In the rows, 128 means zero.
A state moves one step at a time under one of 6 hidden systems, and each row is a state written as 20 numbers. Each run below is a few steps of one system.
mevu, trace 1, 11 rows:
[[137  57 149 162 129 135 123 113 154 147 145 118 152 118 141 177 206 138
  120 141]
 [109 107  62 142  70 123  99  91 163  95  80 122 133 164 117 123 129 123
  132 106]
 [181 184 108 109 100 160 114 147 105 131 129  85 161 116 101 140  62 120
  128 145]
 [125  99 145 181 141 125 133 188 128 137 181 104 146  56 132 164 139 130
  148 131]
 [ 86  88 110 198 109  99  97 106 151 150 104 167 142 153 131 106 140  88
  132 153]
 [183 158 115 108  87 151 108  87 126 137 118 115 179 188 135 152 137 127
   90 158]
 [131 138 115 129  94 134 123 165 143  71 174  71 145  94 134 170 128 155
  139  81]
 [ 94 147 117 182 108  95 103 159 136 136 138 142 115  96 115  97  70  79
  172 134]
 [174 138 150 150 139 127 102 113 114 190 150 164 171 140 150 144 148 102
  108 190]
 [120  93 120 128 110 133  99 102 166  83 163 114 158 151 160 166 195 152
  114 109]
 [109 159  91 116  70 119 102 120 160  91 126 107 117 155 116 106  72  94
  169 101]]
mevu, trace 2 (11 x 20):
[[ 54 117 136 170 164 105 110 122 109 116 135 184 131 136 147  90 129  69
  131 128]
 [169 159 175 100 124 146 132  97 130 143 123 150 145 212 135 107 164 107
  122 154]
 [149 147 128  85 101 112 141 134 165 100 162 117 113 132 145 152 158 202
  135  74]
 [ 78 158 107 108 130  93  97 126 135 111 134 138  74  80 125  93  59 125
  144 122]
 [151 137 159 105 190 146 127 119  83 170 146 155 119 115 154 133 112  66
  127 170]
 [123  76 151 117 169 151 134 112 145 113 146 162 145 157 134 144 210 145
  143  91]
 [114 131 118  90  91 123 119  96 180 106  88 126  92 170  83  87 116 154
  159 110]
 [181 164 115  72 132 131 147 131 107 168 125 105  96  83 120 151  67 144
  127 133]
 [ 94  78 128 140 198 139 123 146 100 120 145 141 122  45 132 152 143 127
  125 117]
 [ 97  75 135 145 153 150 126 106 139 127  74 148 122 177 108  83 149  76
  142 153]
 [193 130 119  91 105 155 170 115 130 162 100 115 144 186 101 148 139 170
  121 116]]
Diri, trace 3:
[[ 99 127 114 144 106 156 161 131  90  91  90  91 168 195 103 111 114 120
   97 120]
 [173 170 160 154  90 110 196 170 107 163 125  95 127 145 148 138 132 150
  104 136]
 [105 139 114 178 111  83 115 134 117 114 132 127 123  70 185 153 150 153
   70 131]
 [ 93 136 119 137 150 138 106 135 106  61 111 110 122 147 177  92 124  70
   94 164]
 [175 143 113 111 150 151 167 166 103 116 153 133 153 201 180 143 138 109
  127 112]
 [104 172 145 130  90  96 142 118 115 111 187 134 162 140 141 157 135 172
  100  75]
 [106 193 184 116 106  92 108 117 135 107 154 118  81 105 164  95 118 101
  120 151]
 [165 136 101  99 183 133  91 141 132 116 155 173 109 109 202 139 141  96
  142 133]
 [ 94 121 106  95 157 152  97 115 127  76 182 152 176 167 119 132 123 132
  147  84]
 [125 169 188  84 100 118 151 112 144 147 172 128 110 179  98 105 101 122
  170 113]
 [162 156 148 100 131  97 103  99 154 182 152 173  96  68 134 152 139 152
  146 116]]
Vazi, trace 4:
[[157 155  80 145  97 156  85 109  98 112  91 110 167 101 134 155 111  71
  109 127]
 [197 151 101 152 141 166 103 178 138 127 118 164 185 142 118 127 146 129
  163 123]
 [125 102 127 170 110 101 125 179 183 130 191 131 152 163 142 131 145 165
  161 141]
 [108 129 132 146  70  86 119 102 135 148 183  91 129 141 168 161 105 106
  103 167]
 [166 182 108 116 117 144 101 107  84 115 139 122 157  95 169 172 121  80
   98 116]
 [158 164 101 146 143 152  93 174 136  88 132 172 162 126 134 119 136  99
  178  78]
 [135 133 138 147 109  96 124 159 185 156 177 165 124 179 132 102 125 129
  189 136]
 [117 124 155 102 110  85 123  91 146 161 211 119 110 133 175 163 120 131
  115 155]
 [117 153 109  94 126 136  94  86 101  90 153 112 122  85 161 166 108  67
  119  97]
 [167 166 103 111 140 159  99 133 131 122 103 169 132 125 107 116 111  73
  189  82]
 [153 116 144 113 142 119 117 141 188 162 167 181 120 146 110 119 146 160
  195 116]]
Diri, trace 5 (11 x 20):
[[164 182 137 176  75 114  95 174 162 117 116 104 126  83 129 115 130 122
  146 145]
 [134  94  70 165 133 108  75 154 158 133 155 134 145 128 175 132 110 125
  121 194]
 [105  86 117 116 140 158 121  88  98 130 156 107 176 184 136 153 112  82
  100 163]
 [160 148 167 116  84 150 170 105 108 140 136  91 142 150 122 173 151  77
  138  84]
 [159 187 119 165  60 102 100 138 156 121 120 130 130  80 134 146 142 129
  145  87]
 [127 146 102 157 121 119  48 150 160 101 145 128 145 108 144  96 104 121
  127 196]
 [135  76 108 114 158 151 116 125 127 144 183 113 152 177 160 152 106  89
  135 184]
 [127 120 138 111 101 143 152  70 100 149 157 118 165 154 116 189 136  89
  130  77]
 [151 195 170 138  61 127 110 113 143 120 109 113 128  92 101 130 143  98
  153  91]
 [172 147  99 153 110 115  63 166 183 122 134 135 117  86 149 117 123 130
  160 164]
 [109  74  74 129 151 137  78 118 139 130 172 130 167 149 135 140  92 118
  127 183]]
sota, trace 6, 11 rows:
[[114 132 144 199  87 102 115 138 123 178 122 115 139  65  98 137 100 102
  128 159]
 [161  95  79 173 138 132 111 143 119 144 133 142 147 109 186 175 148  66
  137 132]
 [138 130  97 108 126 160  90 118 131  75 167 127 191 194 148 143 136 109
  131 117]
 [136 184 173 116  55 125 129 126 150 118 163  78 145 151  93 124 106 143
  138 128]
 [125 161 129 179  78  73 127 139 134 176 144 142 122  63 124 151 110 139
  136 110]
 [119 111 106 170 157 129  67 122 119 133 142 171 155  81 155 144 136  64
  139 143]
 [173 126 131  95 143 172 100 131 149  98 172 114 149 169 160 149 151  77
  166 132]
 [135 171 144  90  80 117 136 117 155 122 187 124 149 165 108 144 118 177
  150  82]
 [ 94 155 169 152  90  92  98  97 140 167 143 138 127  62  77 127 109 140
  135 124]
 [157  99 116 150 148 129  91 126 142 162 127 148 108  50 150 160 141  74
  158 140]
 [156  95  82  94 170 169  96 123 144 108 167 155 165 157 146 158 141 113
  165 104]]
lim, trace 7:
[[114 136 153 160 180 149 163 185  80 114 151 153 180 121 113 131 147 142
  130  89]
 [ 92 147 187 152  91 108 149 127 145 105 135 132 130 202 127  84 153 100
  148 117]
 [170 200 139  95 102  95 122  94 128 133 121 143  87 132 192 131 142 126
   94 131]
 [ 96 148 134  94 185 135 117 142  86  81 163 121 119  60 145 134 109 146
   98 113]
 [ 95 120 144 139 166 133 151 177 120 118 148 147 112 148 115  86  91  70
  191 113]
 [171 162 166 124 129 119 146 115 133 175 125 199 132 165 135 127 173 118
  155  95]
 [102 134 185  78 132 123 112  74 145  94 147 119 104 111 132 133 181 166
   98 119]
 [103 122 106  82 147 115 126 131 141  98 121 105  44 106 152  99  78 103
  148 135]
 [160 138 110 115 187 142 141 152  99 178 106 190 119  96 103 123 103 127
  162 100]
 [107  91 203 134 155 149 144 125 142 141 133 141 146 138  72 114 186 154
  150 119]
 [119 103 137 109  94  98 139  91 182 123  95 116  60 175 153 102 158 133
  132 139]]
Vozu, trace 8, 11 rows:
[[107 157 166 166 100 129  90 101 129  79  92 130 155 111 123 114 194 127
   90 119]
 [146 140  72 130 123 123 125 164 152  81  85 125 109 183 170  84 125 144
  118 143]
 [141 128  84 114 178 117 139 165 101 175 169 165 136 130 145 131  60 152
  125 152]
 [ 78 129 204 136 143 124 144 124  89 138 192 104 137  94 116 145 117 103
  118 139]
 [106 160 171 155  84 103 143 101 132  99  92 131  97 133 155 120 187  83
  121  84]
 [154 171  77 121 129 123  80 120 144 100  86 187 143 155 145  98 145 167
  107 119]
 [130 124 113  91 174 137 121 177 135 111 175 113 124 147 130 100  75 176
  132 177]
 [ 94 108 167 128 148  97 175 137 109 173 175 125  78  99 140 142  96  91
  157 124]
 [104 152 179 132 124 122 109  59 104 133 110 164 137  97 120 137 178  93
  111  92]
 [139 154 128 106 117 148 106 127 157  52  86 123 127 166 132  91 176 167
  114 113]
 [140 116  66 110 155 111 142 180 153 139 123 150  90 149 135  96  77 176
  155 134]]
Vazi, trace 9, 11 rows:
[[127 174 170 113  94 117 120 124 136 151 189 117 159 179  99 110  82 138
  137 165]
 [160 150 139 115 128 110 139 159 122 128 174  93  87  63 186 171 124 123
  128 125]
 [ 90 128  80 163 136 107 101 106 109 115 120 186 138 105 148 138 121  73
  139  72]
 [155 162 180 109 131 152  97 105 146 138 134 161 148 181 103  92 145  86
  166 146]
 [160 123 120  70 137 120 150 149 172 118 179 116  88 150 168 147 140 177
  154 111]
 [ 56 124  99 127 105  87 113  97 126 131 164 131 117  91 107 141  66 128
  134  96]
 [159 153 172 115 137 152  98  97 117 163 110 130 115  80 110 124 122  53
  149 159]
 [170  89  96  96 177 153 121 129 154 115 115 164 113 134 160 148 187 137
  156  89]
 [ 73  94 111 115 106 123 111 103 170 112 152 130 147 176  75 108 101 157
  162 109]
 [161 137 162  96  97 130 129 115 142 173 140  66  92  98 104 141  89 128
  135 183]
 [145  91  78 128 160 134 115 118 110 136 114 139 121  46 155 188 147 132
  111 101]]
sota, trace 10:
[[147 185 154 112 130 143 137 156 116  97  68 108 105 114 103  71 114 160
  104 144]
 [122 121 125 163 158  96 168 208 130 138 121 137  88 114 147  92 114 171
  129 147]
 [ 72 103 128 143 178 103 146 124  96 136 121 176 109 174 170  92 121  99
  103 156]
 [138 156 173  83 156 150 155 105  88  96 105 114 105 158 168 113 162 105
   82 136]
 [123 170 128 106 128 119 156 161 128  69 102 116  89 115 139 101 137 189
  110  83]
 [ 92 150 130 148 150 101 125 160 134 129  91 166  92 121 104  50  91 150
  137 148]
 [139 113 163 128 194 120 158 151 107 171 124 152  92 134 167 103 138 112
  113 187]
 [ 97 108 128  90 180 124 162 116 100  86 140 138 101 155 188 133 162 138
   91 101]
 [ 96 169 149  80 131 137 136 104 118  71  79 126  94 145 104  74 124 139
  117  99]
 [157 160 157 125 143 118 158 171 132 148  77 137  78  94 106  81 127 177
  129 141]
 [ 89  79 113 147 193  99 147 158 123 144 127 169  96 115 158 103 130 164
  113 154]]
lim, trace 11, 11 rows:
[[157 123 155  90 193 159 119 134 113 116 178 144 162 146 159 142 167 159
  105 154]
 [ 66 104 130  93 122 114 174 115 128 105 173 108 102 182 127 129 101 131
  147  84]
 [151 181 140 121  90 110 136  96 116 172  96 144  91  94 114 134  99  74
  155  94]
 [155 132 167 135 166 147  84 147 144 112 138 142 133  42 130 137 186 142
  139 131]
 [ 82  81 107 114 169 125 103 137 169  84 148 154 114 179 139  83 129 143
  151 144]
 [159 137 117  69 132 132 161  79 112 188 115 153 112 184 115 131  87 120
  127 131]
 [139 115 174 114 122 138 162 117 119 153 135  87 114  56  96 177 153 156
  126  95]
 [ 77  93 116 172 115 111 101 147 176  87  92 124  87  91 118  91 142 112
  164 114]
 [176 139  91 118 160 145  87 119 137 153  74 181 136 158 131  90 121 127
  123 177]
 [140  95 148  87 163 156 165 131 111 146 156 102 154 151 111 153 141 202
   93 149]
 [ 66  92 125 150  81  93 185 122 133 130 116  85  88 139 110 129 107 126
  136  96]]
Vozu, trace 12, 11 rows:
[[155 122 111 126 123 173  92 104 115 140  93 114 179  73  61 158 125 144
  116 123]
 [144  80 125 159 112 174 144 176 149  97 102  61 141 138 100 125 145 110
  158 143]
 [155  72  73 174 113 117 153 130 138 192 101 145 142 154 134 160 133 113
  140 132]
 [138 111 119 140 110 150 112  96 102 154 136  96 197 121 104 174 124 149
   72 170]
 [139 128 117 161  69 139 159 165 123  93 118  39 133 123 136 155 123 110
  123 120]
 [154 141  69 195  92 117 117 152 123 156 108 160 162 128 136 145 107  84
  149 111]
 [153 131 133 152 120 149  86 132 128 133 172 116 206 161 136 141 128 119
  109 195]
 [132 116 118 143  80 101 156 148 141 116 179  69 120 156 192 170 131 115
  119 136]
 [122 171  78 144  78  93 105  97 113 147 148 153 150 121 142 162  80  95
  124  92]
 [163 195 153 118 105 156  77 135 136  96 171 110 179 136 122 123 116 103
  142 148]
 [146 124 118 140 106 106 122 169 186 108 185 121 108 152 186 138 146 110
  183 119]]

Which system made each run below?
trace 13 (2 x 20):
[[137 162 107 130  98 104 106 141 163  84 165 150 128 183 188 119 145 109
  157  98]
 [130 187 121 101 102  89 110 124 139 144 199 155 130 159 147 123  69 125
  146 127]]
 | Vazi
trace 14:
[[116 133 145 130 117 120 179 168 122 113 154  92  88  95 134 149 114  87
  175  68]
 [116 143 134 162 117 116  91  90 139 152 108 208 156 133 100 117 151  93
  158  93]]
 | Vozu
trace 15:
[[127 148 171 110 125 119 129 134 132  99 145  92  89  47 151 151 166 164
  108 108]
 [103 126  72 127 143 112  99 139 151 103 106 171  90 102 121  95  96 113
  178  82]]
 | sota
trace 16 (2 x 20):
[[124 123 149 120 149 128  95  70 101 189 145 166 170 123 106 142 119 139
   88 179]
 [124  83 142 112 134 154 131 122 126 100 151  55 110  71 144 179 151 101
  126 126]]
 | sota
trace 17, 2 rows:
[[167 145 168 110 109 135  97 116 177 121 165 127 113 102 136 152 174  90
  186  97]
 [139 124  68  97 105 101  78  93 184 122 141 160  97 135 162 139 122 127
  160 104]]
 | Vazi
trace 18, 2 rows:
[[144 191 144 105 132 139 121 135 123 106 122 162 138 204 136  74 112  96
  145 133]
 [145 182 203 122 126 101 152 154 125 139 171 126 121 121 145 122 151 182
  102 143]]
 | sota
trace 19 (2 x 20):
[[128  95 161 176 154 129 124 123 124 169 141 185 175 156 135 135 189 115
  124 144]
 [122 105 135  99 104 129  96  75 162  89 144  90 114 153 177 150 176 122
   98 155]]
 | sota
trace 20 (2 x 20):
[[185 162 153  86 146 158 164 135 109 183 125 149 142 153  78 124 105 153
  152 117]
 [102  96 160 138 143 108 136 159 161 110 160 119 100  67 125 139 172 188
  146  99]]
 | Vazi
trace 21:
[[141  88 166  84 137 164  84  73 166 143 127 109 118 114  88 128 152 116
  150 168]
 [158  66  64  77 135 157 124 110 161 115 108  91 100 122 128 162 127 147
  139 121]]
 | Vazi
trace 22:
[[190  98 112  82 174 174 133 137 133 132 124 122 126 183 160 134 143 106
  141 163]
 [120 122  97 107 109 134 156 115 112 123 163 118 168 136 101 183 118 173
  126  55]]
 | Diri
trace 23 (2 x 20):
[[ 92 153 176 137 131 145  79  80 111  85 117 142 148 109 125 111 164  75
  111 122]
 [177 147 125  81 152 149 115 164 154  85 157 107 100 156 188 118 132 108
  153 149]]
 | lim
trace 24 (2 x 20):
[[ 97 124 119 170  84  77 152 143 139 133 176 117 126 181 185 139 116 101
  125 136]
 [134 177 107 134 112 121 108  81  77 127 121 152 161 116 163 163 125  79
   87  96]]
 | lim
trace 25:
[[127  83  80 171 165 133  70 125 127 126 129 160 163  94 164 152 153 106
  108 161]
 [128  86  89 109 147 182 124 123 117  92 136 112 185 200 119 139 125 110
  133 128]]
 | lim
